In the data rows, 128 means zero.
Some points:
[119 144 131 165 137 113 129 171 128 179 101 136 175 192 120 131 246 210
 144 156 130 132 167 127 175 136 174 107 125 123 125 128 114 133 117 101
 136 140 138 149 119 179 164 128 114 130 142 181 109 171 119 212 174 195
 120 106 158 158 149 168 130]
[206 159 179 166 193 134 179 183 199 132 107 118 128 127 193 194 139 142
 126 138 136 123 139 197 141 229 131 137 141 158 155 201 216 147 160 136
 194 133 162 137 138 129 204 151 123 105 192 129 129 119 126 124 133 125
 110 129 135 125 108 119 107]
[124 117 117 122 137 139 229 135 123 125 150 151 165 205 107 130 120 181
 111 120 131 116 150 148 117 121 139 220 205 113 139 127 135 121 126 141
 166 164 128 119  87 158 123 124 149 113 122 103 102 122 154 118 156 140
 120 119 138 129 134 123 108]
[169 113 151 189 194 141  96 201 125 141 129 123 125 153 220 130 131 135
 136 110 149 120 120 146 123 141 122 127 177 142 202 178 160 190 216 124
 122 122 199 137 138 130 133 123 111 125 169 139 125 162 121 102 138 126
 119 137 123 137 195 163 142]
[130 131 134 121 119 130 147 132 115 124 162 115 185 203 221 128 120 184
 152 128 110 162 130 193 126 129 129 123 104 122 125 143 132 130 133 148
 123 208 126 131 170 163 130 150 221 143 137 143 145 120 170 125 146 149
 123 109 112 128 129  97 130]
[128 121 125 128 138 189 127 125 119 153 106 119 120 121 115 119 105  93
 154 131 116 132 182 143 121 123 108  98 145 130 112 129 133 129 171 220
 130 128 130 166 176 138 120 160 120 120 174 122 148 138 152 173 195 158
 113 182 200 188 117 129 121]
[210 133 176 121 123 124 130 148 171 141 161 214 135 130 121 119 176 149
 132 170 125 130 126 220 162 118 164 179 135 182 131 126 118 142 129 139
 108 215 129 152 126 136 121 121 115 163 169 200 139 129 141 133 181 117
 162 208 123 102 131 133 134]
[123 193 181 126 130 182 129 114 106 161 115 128 131 127 132 246 187 172
 192 150 124 173 214 124 131 127 130 161 171 142 175 158 145 125 129 167
 121 139 139 177 167 106 119 129 129 150 101 135 183 105 104 121 151 156
 137 156 140 137 176 129 118]
[127 127 134 127 164 126 154 132 147 125 125 176 110 125 128 139 168 121
 139 174 118 147 121 134 106 153 170 151 209 175 138 162 114 165 188 130
 166 176 192 125 136 130 118 184 189 175 108 153 127 187 159 148 120 150
 181 110 204 179 117 169 179]
[129 205 180 141 125 126 111 116 134 131 169 171 126 179 150 114 122 116
 120 117 134 141 148 145 143 120 115 107 220 133 112 119 127 138 128 184
 205 110 139 160 179 182 141 113 115 109 109 123 172 142 124 114 150 162
 130 115  99 131 121 127 209]
[186 107 122 118 105 145 118 119 118 120 123 160 118 121 131 127 104 117
 122 172 163 135 162 115 223 157 193 127 121 155 115 162 210 114 191 114
 116 126 192 136 120 165  99 122 109 122 118 140 122 178 114 143 112 163
 132 113 159 116 116 110 121]
[125 120 118 125 129 120 171 134 125 119 186 128 177 184 126 188 137 136
  92 135 122 183 108 168 131 135 120 134 130 138 179 134 128 133 126 164
 117 112 134 134 250 230 110 138 137 149 138 135 176 123 150 119 125 124
 142 120 184 114 128 144 113]
[147 117 151 141 173 202 202 156 171 161 113 131 168 124 142 155 138 122
 125 109 172 123 124 168 216 162 128 129 109 152 229 136 153 202 158 137
 123 129 178 133 139 135 119 172 156 121 107 117 131 130 121 176 137 129
 121 128 117 133 226 157 195]
[132 147 121 128 145 125 175 138 129 123 134 147 120 185 214 143 127 111
 134 200 126 127 125 109 130 198 114 136 144 137 121 114 190 165 118 129
 161 155 133 162 126 136 121 177 158 124 122 146 148 169 150 160 195 160
 225 199 165 172 155 242 165]
[127 126 116 129 131 109 131 147 122 113 111 131  91 111 113 140 127 134
 206 145 191 159 105 139 153 126 125 179 122 122 170 134 174 131 117 186
 124 123 118 132 158 214 222 123 185 172 130 131 165 150 127 130 166 156
 141 118 125 117 134 113 133]
[137 182 117 138 109 114 159 125 125 124 117 165 125 122 146 115 110 163
 123 100 137 172 147 143 124 168 122 122 199 130 174 127 117 105 126  96
 166 116 134 119 145 125 122 147 197 120 144 126 124 121 106 204 121 110
 124 219 152 118 131 160 160]
[113 123 118 127 180 136 221 123 121 136 163 155 121 131 148 123 116 130
 140 124 112 148 138 107 123 200 153 122  96 194 115 197 104 150 123 140
 145 110 180 160 114 129 140 126 130 220 109 200 129 121 120 105 147 121
 140 145 153 123 128 134 208]
[186 219 124 188 136 136 130 197 127 211 219 173 132 168 129 122 173 137
 158 132 121 124 102 116 205 154 230 130 133 125 132  96 182 138 124 167
 130 130 120 123 133 123 121 136 143 127 128 163 130 121 109 144 146 132
 129 120 223 147 130 118 122]
[117 171 143 108 137 121 130 160 205 118  98 123 125 187 119 114 200  96
 127 162 123 139 107 120 116 117 145 107 117 106 127 119 130 133 133 112
 121 151 133 119 144 106 131 128 118 163 129 155 142 123 121 113 130 159
 124 214 111 117 122 117 114]
[134 141 130 118 149 121 186 139 107 135 126  81 173 112 114 129 118 121
 134 158 126 130 120 133 137 154 147 199 163 214 129 112 129 187 130 118
 198 167 136 162 153 121 126 114 113 155 183 203 149 120 121 135 122 129
 155 120 115 225 129 110 192]
[126 167 114 111 131 124 122 130 170 194 132 126 115 120 125 197 142 194
 191 120 134 132 179 106 149 136 125 159 117 135 163 115 116 132 173 170
 132 127 163 134 143 177 125 207 139 112 159 149 163 147 204 119 141 137
 151 179 112 115 126 114 136]
[117 147 106 153 157 200 118 111 156 165 136 132 218 128 117 142 131 118
 123 137 211 134 138 166 197 148 123 123 131 192 119 121 158 119 177 143
 134 225 198 135 135 123 228 137 229 133 138 156 129 186 138 102 134 126
 137 137 127 135 152 187 118]
[165 186 198 175 174 194 119 166 197 161 169 151 128 142 146 119 127 140
 110 128 177 190 134 112 116 148 127 165 125 118 146 190 170 169  90 119
 118 125 120 236 130 143 137 179 136 165 194 120 118 141 153 117 126 122
 173 127 133 151 128 119 174]
[122 130 200 134 178 110 112 113 113 147 135 154 177 156 149 119 115 119
 132 216 162 124 129 163 132 145 145 126 146 183 137 114 144 140 100 130
 115 117 179 115 122 120 187 223 148 126 141 112 130 153 131 150 116 123
 122 117 130 119 249 154 141]
[108 109 171 167 118 187 116 127 172 111 215 111 114 117 126 151 117 157
 150 202 199 142 116 122 114 128 126 114 119 162 174 129 112 125 124 134
 160 132 118 111 126 120 116 119 137 103 120 166  97 113 107 133 150 196
 126 178 126 129 120 124 122]
[142 119 150 129 140 122 126 117 170 115 120 143 225 128 168 105 113 224
 198 114 139 155 103 118 122 135 129 187 117 133 161 150 127 130 124 170
 123 122 139 118 180 175 181 124 108 127 115 119 179 150 149 157 172 182
 129 151 196 201 119 139 134]
[144 120 115 158 118 145 119 124 132 206 122 131 130 126 119 174 152 136
 217 181 128 157 156 149 147 136 113 163 123 122 192 143 116 131 106 116
 134 115 117 130 104  99 126 122 146 115 139 112 178 187 191 106 148 110
 121 122 125 125 105 172 136]
[116 120 153 136 129 135 104 118 109 125 126 224 122 140 134 144 187 111
 118 118 136 113 148 179 117 154 187 158  97 153 145 115 136 105 124 117
 174 162 120 134 159 122 134 132 119 164 180 185 129 121 168 118 154 126
 168 155 116 190 135 119 179]
[129 121 142 132 135 166 141 136 136 148 138 123 125 124 134 126 165 163
 132 200 134 168 255 124 120 140 184 167 143 118 114 152 126 135 187 184
 131 131 116 122 202 161 130 120 137 139 171 118 208 188 108 123 150 123
 120 150 137 187 188 131 130]
[123 125 111 123 169 132 144 125 120 130 128 171 138 102 180 126 160 192
 122 172 139 110 155 160 137 166 122 109 173 125 120 145 134 197 135 140
 142 104 133 132 126 122 130 154 171 183 131 127 123 129 126 177 134 117
 250 158 137 132 106 146 166]
[127 136 207 183 129 119 123 146 219 121 115 153 171 135 108 130 115 127
 136 118 129 134 117 106 146 111 123 179 137 114 113 208 135 161 170 132
 181 153 120 197 121 128 110 138 144 181 225 119 140 123 136 128 123 130
 195 115 136 153 176 139 109]
[192 124 130 223 158 156 187 155 197 200 192 125 165 123 172 218 114 109
 142 114 151 152 152 181 109 119 126 138 131 126  93  97 108 126 145 117
 126 124 123 114 118 126 124 130 123 170 141 128 196 193 148 174 118 176
 144 123 124 124 133 125 136]
[192 129 118 191 183 154 158 112 122 124 209 146 119 180 111 161 135 133
 173 131 216 189 142 147 128 117 132 115 136 124 146 157 169 169 194 122
 205 136 126 172 130 122 145 169 117 217 144 126 162 110 225 213 125 163
 138 134 118 148 138 132 114]
[118 125 148 115 121 191 125 146 124 154 118 110 147 144 126 125 134 199
 108 103 178 117 111 120 148 109 185 137 129 176 109 131 204 127 138 147
 132 101 147 131 141 115 128 110 173 129 127 192 151 205 211 168 112 107
 123 152 148 114 132 194 124]
[133 111 158 141 122 124 117 124 122 128 128 111  98 111 184 150 128 134
 120 116 109 154 126 144 143 120 142 148 181 112 144 118 113 146 124 169
 121 223 109 174 141 176 207 137 144 125 114 121 107 109 152 136 105 114
 115 114 126 125 120 197 142]
[180 227 115 122 112 166 128 229 126 127 203 166 176 111 138 125 189 105
 135 125 114 119 176 128 173 135 147 135 122 132 126 224 139 121 166 169
 124 126 121 113 118 138 183 123 132 123 119 133 119 129 168 195 145 187
 135 126 170 169 183 151 134]
Along one direction, these points spread out more than along any other. Take the direction at right angles to it along which they spread out most. Go by this last direction. For each point below, how far along it does it lie, from 0 to 99? The average is 50, and the first point in the table lies past the average. One standard deviation of the points above along it is 16.
[180 227 115 122 112 166 128 229 126 127 203 166 176 111 138 125 189 105
 135 125 114 119 176 128 173 135 147 135 122 132 126 224 139 121 166 169
 124 126 121 113 118 138 183 123 132 123 119 133 119 129 168 195 145 187
 135 126 170 169 183 151 134] 75
[186 219 124 188 136 136 130 197 127 211 219 173 132 168 129 122 173 137
 158 132 121 124 102 116 205 154 230 130 133 125 132  96 182 138 124 167
 130 130 120 123 133 123 121 136 143 127 128 163 130 121 109 144 146 132
 129 120 223 147 130 118 122] 69
[118 125 148 115 121 191 125 146 124 154 118 110 147 144 126 125 134 199
 108 103 178 117 111 120 148 109 185 137 129 176 109 131 204 127 138 147
 132 101 147 131 141 115 128 110 173 129 127 192 151 205 211 168 112 107
 123 152 148 114 132 194 124] 56
[192 124 130 223 158 156 187 155 197 200 192 125 165 123 172 218 114 109
 142 114 151 152 152 181 109 119 126 138 131 126  93  97 108 126 145 117
 126 124 123 114 118 126 124 130 123 170 141 128 196 193 148 174 118 176
 144 123 124 124 133 125 136] 75
[127 136 207 183 129 119 123 146 219 121 115 153 171 135 108 130 115 127
 136 118 129 134 117 106 146 111 123 179 137 114 113 208 135 161 170 132
 181 153 120 197 121 128 110 138 144 181 225 119 140 123 136 128 123 130
 195 115 136 153 176 139 109] 52
[117 171 143 108 137 121 130 160 205 118  98 123 125 187 119 114 200  96
 127 162 123 139 107 120 116 117 145 107 117 106 127 119 130 133 133 112
 121 151 133 119 144 106 131 128 118 163 129 155 142 123 121 113 130 159
 124 214 111 117 122 117 114] 41
[147 117 151 141 173 202 202 156 171 161 113 131 168 124 142 155 138 122
 125 109 172 123 124 168 216 162 128 129 109 152 229 136 153 202 158 137
 123 129 178 133 139 135 119 172 156 121 107 117 131 130 121 176 137 129
 121 128 117 133 226 157 195] 69
[137 182 117 138 109 114 159 125 125 124 117 165 125 122 146 115 110 163
 123 100 137 172 147 143 124 168 122 122 199 130 174 127 117 105 126  96
 166 116 134 119 145 125 122 147 197 120 144 126 124 121 106 204 121 110
 124 219 152 118 131 160 160] 32
[126 167 114 111 131 124 122 130 170 194 132 126 115 120 125 197 142 194
 191 120 134 132 179 106 149 136 125 159 117 135 163 115 116 132 173 170
 132 127 163 134 143 177 125 207 139 112 159 149 163 147 204 119 141 137
 151 179 112 115 126 114 136] 59
[144 120 115 158 118 145 119 124 132 206 122 131 130 126 119 174 152 136
 217 181 128 157 156 149 147 136 113 163 123 122 192 143 116 131 106 116
 134 115 117 130 104  99 126 122 146 115 139 112 178 187 191 106 148 110
 121 122 125 125 105 172 136] 62
[169 113 151 189 194 141  96 201 125 141 129 123 125 153 220 130 131 135
 136 110 149 120 120 146 123 141 122 127 177 142 202 178 160 190 216 124
 122 122 199 137 138 130 133 123 111 125 169 139 125 162 121 102 138 126
 119 137 123 137 195 163 142] 69
[108 109 171 167 118 187 116 127 172 111 215 111 114 117 126 151 117 157
 150 202 199 142 116 122 114 128 126 114 119 162 174 129 112 125 124 134
 160 132 118 111 126 120 116 119 137 103 120 166  97 113 107 133 150 196
 126 178 126 129 120 124 122] 52
[123 193 181 126 130 182 129 114 106 161 115 128 131 127 132 246 187 172
 192 150 124 173 214 124 131 127 130 161 171 142 175 158 145 125 129 167
 121 139 139 177 167 106 119 129 129 150 101 135 183 105 104 121 151 156
 137 156 140 137 176 129 118] 60
